W: -27.5 12.2 -6.6 -9.0 5.3
A: -23.6 -10.1 -55.9 14.6 36.2
P: -59.4 12.9 -49.7 -6.1 33.9
T: -80.1 17.4 -9.4 -29.1 21.3
F: -2.1 -5.9 -21.2 17.1 9.7
N: -31.4 19.4 -8.1 31.4 18.3
X: -31.4 19.4 -8.1 31.4 -10.4
B: -41.3 6.5 1.7 -8.7 6.7
L: -41.1 4.9 -0.5 -7.2 8.3
tags:
-49.8 -> K_704
-49.7 -> K_263
-8.1 -> K_96
-8.2 -> K_242
31.4 -> K_376
join X 2:  -> K_96
-31.4 19.4 -8.1 31.4 18.3 -> N

E: 47.4 48.1 8.1 7.0 16.5 -5.4 -14.1 52.8 73.4 -36.2 -26.5
G: 65.2 66.2 50.7 5.4 57.9 12.5 11.0 -19.2 -34.7 12.8 11.7
D: 60.6 62.2 1.1 16.1 20.3 11.2 4.4 28.3 29.8 -14.7 -5.8
tags:
-26.4 -> K_38
11.8 -> K_409
-26.5 -> K_688
5.4 -> K_884
11.7 -> K_896
join G 10:  -> K_896
47.4 48.1 8.1 7.0 16.5 -5.4 -14.1 52.8 73.4 -36.2 -26.5 -> E
65.2 66.2 50.7 5.4 57.9 12.5 11.0 -19.2 -34.7 12.8 11.7 -> G
60.6 62.2 1.1 16.1 20.3 11.2 4.4 28.3 29.8 -14.7 -5.8 -> D

R: 21.6 -22.1 24.4 25.1 -10.4 13.4 38.0 14.0 27.2 6.6 -10.2 -12.9 -7.7 26.9
 -2.6 -24.3
V: -18.8 -0.7 -26.8 -33.0 34.6 -17.8 -38.5 -13.5 -19.2 -9.2 31.9 6.0 33.2
 -3.6 49.6 18.2
K: 1.4 4.9 3.6 0.6 41.5 -14.0 -40.1 0.0 -4.9 -22.4 44.4 7.2 28.8 -7.5 52.7
 5.9
Z: -14.7 27.9 -17.0 -28.3 21.2 -16.3 -49.4 -9.5 -40.6 -16.8 15.6 5.0 22.1
 5.2 36.1 -18.2
J: 31.5 -57.1 38.5 52.0 16.4 21.8 -10.7 16.3 66.2 22.5 26.8 -12.7 22.0 5.4
 27.6 11.7
Q: 16.5 -24.0 14.4 10.1 -9.5 17.0 72.0 13.7 24.5 8.8 -23.9 -0.5 -23.0 13.0
 -22.7 -21.7
U: -14.9 -48.3 33.6 47.4 -6.6 24.2 -31.1 9.8 61.4 -1.5 -16.4 -14.4 -14.3
 -11.6 -27.3 11.6
H: -8.0 -25.5 17.8 26.8 15.9 8.6 -71.7 22.4 17.2 11.9 22.3 -3.9 23.7 4.7
 46.7 8.8
C: -9.7 -39.1 10.6 13.3 -22.1 5.4 28.1 12.7 11.6 0.5 -38.1 -4.2 -27.7 -8.1
 -33.2 -22.6
Y: -2.9 -58.5 32.1 51.9 -1.7 19.9 -41.8 16.9 44.3 18.6 13.0 3.9 -7.6 -12.9
 -7.7 3.8
M: -10.0 34.4 -49.2 -46.9 -30.7 -23.8 25.4 -13.6 -56.0 -6.7 -20.8 24.2
 -36.5 -17.0 -47.5 -22.0
Table of tags by key:
11.9 -> K_815
6.5 -> K_81
8.8 -> K_990
6.6 -> K_946
-16.8 -> K_672
-22.4 -> K_691
-16.9 -> K_256
-14.7 -> K_206
-22.5 -> K_346
-16.7 -> K_678
join Z 9:  -> K_672
31.5 -57.1 38.5 52.0 16.4 21.8 -10.7 16.3 66.2 22.5 26.8 -12.7 22.0 5.4
 27.6 11.7 -> J
16.5 -24.0 14.4 10.1 -9.5 17.0 72.0 13.7 24.5 8.8 -23.9 -0.5 -23.0 13.0
 -22.7 -21.7 -> Q

Dal: -53.2 -33.4 -64.8 -54.7 52.6 -27.7 47.1 46.7 -74.8 74.0 37.5 20.5 8.6
 -44.3 12.1 -14.5 27.9 72.2 -33.1 -55.7 20.7 -74.1 52.4 -41.2 -66.0
 -33.8 0.1 -61.5 -17.0 -7.0 8.6 -67.2 -10.0 -73.1 11.9 -61.1 40.4 48.1
 37.7 14.5 -55.0 56.2 -21.9 -33.5 6.9 35.8 -1.3 -71.1 67.9 42.8 -20.5
 -59.8 -8.1 -68.9 64.9 6.6 15.3 -7.3 -6.5 48.7 43.2
Topa: -72.4 45.1 -56.9 4.0 9.3 8.2 -39.2 38.3 -47.8 72.8 31.6 -54.7 45.9 -15.1
 39.7 -32.5 -15.0 -3.4 0.8 6.6 58.9 -15.3 -37.5 69.6 4.2 27.2 29.9 -58.4
 35.8 40.8 32.5 18.4 58.2 51.8 34.8 5.4 62.7 51.7 10.9 49.5 68.7 62.4
 65.0 2.1 -30.2 0.1 12.4 -55.8 -53.5 -4.9 10.0 -24.3 55.3 -62.3 -34.2
 -14.2 18.3 -32.5 -25.6 -60.1 -15.0
tuk: -53.2 -33.4 -64.8 -54.7 52.6 -27.7 47.1 46.7 -74.8 74.0 37.5 20.5 8.6
 -44.3 12.1 -14.5 27.9 72.2 -33.1 -55.7 20.7 -74.1 52.4 -41.2 -66.0
 -33.8 0.1 -61.5 -17.0 -7.0 8.6 -67.2 -10.0 -73.1 11.9 -61.1 -55.5 48.1
 37.7 14.5 -55.0 56.2 -21.9 -33.5 6.9 35.8 -1.3 -71.1 35.1 42.8 -20.5
 -59.8 -8.1 -68.9 64.9 6.6 15.3 -7.3 -6.5 48.7 43.2
nepo: 69.9 32.1 13.7 48.5 -39.9 62.0 22.8 -39.6 47.2 -68.4 -1.7 -32.0 -36.1
 45.9 -39.4 -61.6 11.8 25.4 41.4 -35.6 44.6 72.5 70.7 -4.4 60.6 -23.5
 21.1 29.7 65.2 -49.6 -39.7 -34.7 -18.2 48.4 -2.8 -57.6 40.4 -1.9 75.0
 4.1 -68.0 -56.0 54.8 28.4 59.7 12.3 49.8 32.8 67.9 52.5 -1.6 -69.2
 -41.4 -49.1 -57.2 -27.2 52.8 -35.3 -61.9 46.0 44.6
key -> tag
42.8 -> K_412
-4.8 -> K_429
52.5 -> K_951
-4.9 -> K_358
-60.2 -> K_446
-60.1 -> K_427
join Topa 49:  -> K_358
-53.2 -33.4 -64.8 -54.7 52.6 -27.7 47.1 46.7 -74.8 74.0 37.5 20.5 8.6
 -44.3 12.1 -14.5 27.9 72.2 -33.1 -55.7 20.7 -74.1 52.4 -41.2 -66.0
 -33.8 0.1 -61.5 -17.0 -7.0 8.6 -67.2 -10.0 -73.1 11.9 -61.1 -55.5 48.1
 37.7 14.5 -55.0 56.2 -21.9 -33.5 6.9 35.8 -1.3 -71.1 35.1 42.8 -20.5
 -59.8 -8.1 -68.9 64.9 6.6 15.3 -7.3 -6.5 48.7 43.2 -> tuk
-72.4 45.1 -56.9 4.0 9.3 8.2 -39.2 38.3 -47.8 72.8 31.6 -54.7 45.9 -15.1
 39.7 -32.5 -15.0 -3.4 0.8 6.6 58.9 -15.3 -37.5 69.6 4.2 27.2 29.9 -58.4
 35.8 40.8 32.5 18.4 58.2 51.8 34.8 5.4 62.7 51.7 10.9 49.5 68.7 62.4
 65.0 2.1 -30.2 0.1 12.4 -55.8 -53.5 -4.9 10.0 -24.3 55.3 -62.3 -34.2
 -14.2 18.3 -32.5 -25.6 -60.1 -15.0 -> Topa
-53.2 -33.4 -64.8 -54.7 52.6 -27.7 47.1 46.7 -74.8 74.0 37.5 20.5 8.6
 -44.3 12.1 -14.5 27.9 72.2 -33.1 -55.7 20.7 -74.1 52.4 -41.2 -66.0
 -33.8 0.1 -61.5 -17.0 -7.0 8.6 -67.2 -10.0 -73.1 11.9 -61.1 40.4 48.1
 37.7 14.5 -55.0 56.2 -21.9 -33.5 6.9 35.8 -1.3 -71.1 67.9 42.8 -20.5
 -59.8 -8.1 -68.9 64.9 6.6 15.3 -7.3 -6.5 48.7 43.2 -> Dal
69.9 32.1 13.7 48.5 -39.9 62.0 22.8 -39.6 47.2 -68.4 -1.7 -32.0 -36.1
 45.9 -39.4 -61.6 11.8 25.4 41.4 -35.6 44.6 72.5 70.7 -4.4 60.6 -23.5
 21.1 29.7 65.2 -49.6 -39.7 -34.7 -18.2 48.4 -2.8 -57.6 40.4 -1.9 75.0
 4.1 -68.0 -56.0 54.8 28.4 59.7 12.3 49.8 32.8 67.9 52.5 -1.6 -69.2
 -41.4 -49.1 -57.2 -27.2 52.8 -35.3 -61.9 46.0 44.6 -> nepo

Dur: 0.4 15.2 58.1 -48.3 38.1 10.6 2.1 2.5
noz: -4.0 28.2 62.2 -48.9 23.1 30.8 -11.8 9.9
zubo: 0.4 15.2 58.1 -48.3 20.4 25.1 -10.9 11.1
Fitoz: 12.7 21.4 52.4 -58.9 32.6 25.8 -2.0 16.7
ral: 7.8 8.2 46.4 -50.1 26.4 21.4 -3.5 15.0
bepeg: 9.4 19.3 53.0 -32.5 28.5 19.4 0.7 -1.1
siku: 19.0 8.1 59.1 -59.4 39.4 29.4 1.7 11.4
tob: -2.8 17.9 65.2 -56.1 29.0 3.2 -7.3 24.7
potof: 0.4 15.2 58.1 -48.3 27.7 2.7 -4.4 19.6
nado: 12.7 6.5 52.4 -58.9 32.6 25.8 -2.0 16.7
tags:
25.2 -> K_955
30.8 -> K_270
30.9 -> K_308
-10.9 -> K_138
-10.8 -> K_682
25.1 -> K_471
join zubo 5:  -> K_471
0.4 15.2 58.1 -48.3 20.4 25.1 -10.9 11.1 -> zubo
9.4 19.3 53.0 -32.5 28.5 19.4 0.7 -1.1 -> bepeg
12.7 6.5 52.4 -58.9 32.6 25.8 -2.0 16.7 -> nado
-2.8 17.9 65.2 -56.1 29.0 3.2 -7.3 24.7 -> tob

nev: -13.1 20.1 -33.5 -24.4 -50.6 13.9 -24.5 -29.4 -43.7 11.0 20.3 -30.9
Kogog: 14.5 -53.0 37.1 -35.2 57.6 -67.8 22.3 2.6 -21.0 -59.1 -63.6 -11.7
penab: 2.9 -40.9 -42.8 -70.4 -42.2 -21.5 -34.3 -11.6 -54.0 -16.7 -31.2 -23.8
fomet: 2.9 -40.9 -42.8 -70.4 -56.6 -21.5 -34.3 -11.6 -54.0 -16.7 -31.2 -23.8
tags:
-30.9 -> K_214
-23.9 -> K_993
-31.0 -> K_302
-11.6 -> K_723
-53.0 -> K_35
-11.7 -> K_334
-23.8 -> K_901
join Kogog 11:  -> K_334
2.9 -40.9 -42.8 -70.4 -42.2 -21.5 -34.3 -11.6 -54.0 -16.7 -31.2 -23.8 -> penab
14.5 -53.0 37.1 -35.2 57.6 -67.8 22.3 2.6 -21.0 -59.1 -63.6 -11.7 -> Kogog
-13.1 20.1 -33.5 -24.4 -50.6 13.9 -24.5 -29.4 -43.7 11.0 20.3 -30.9 -> nev
2.9 -40.9 -42.8 -70.4 -56.6 -21.5 -34.3 -11.6 -54.0 -16.7 -31.2 -23.8 -> fomet

sem: -44.2 -1.8 18.8 6.9 34.6 9.6 1.3 -12.6
fik: -6.4 -72.0 -75.6 -45.9 -52.4 41.0 35.4 -68.0
nagab: 40.3 -10.1 7.2 15.8 -13.4 16.2 -17.5 -6.3
Ruz: -34.8 -3.7 0.4 10.0 24.1 1.1 10.8 -1.8
bas: -2.9 0.7 17.9 -17.1 -14.5 11.2 -3.9 1.3
tags:
35.4 -> K_445
-45.9 -> K_264
10.0 -> K_867
-17.1 -> K_828
15.8 -> K_416
-52.4 -> K_895
join fik 3:  -> K_264
40.3 -10.1 7.2 15.8 -13.4 16.2 -17.5 -6.3 -> nagab
-44.2 -1.8 18.8 6.9 34.6 9.6 1.3 -12.6 -> sem
-2.9 0.7 17.9 -17.1 -14.5 11.2 -3.9 1.3 -> bas

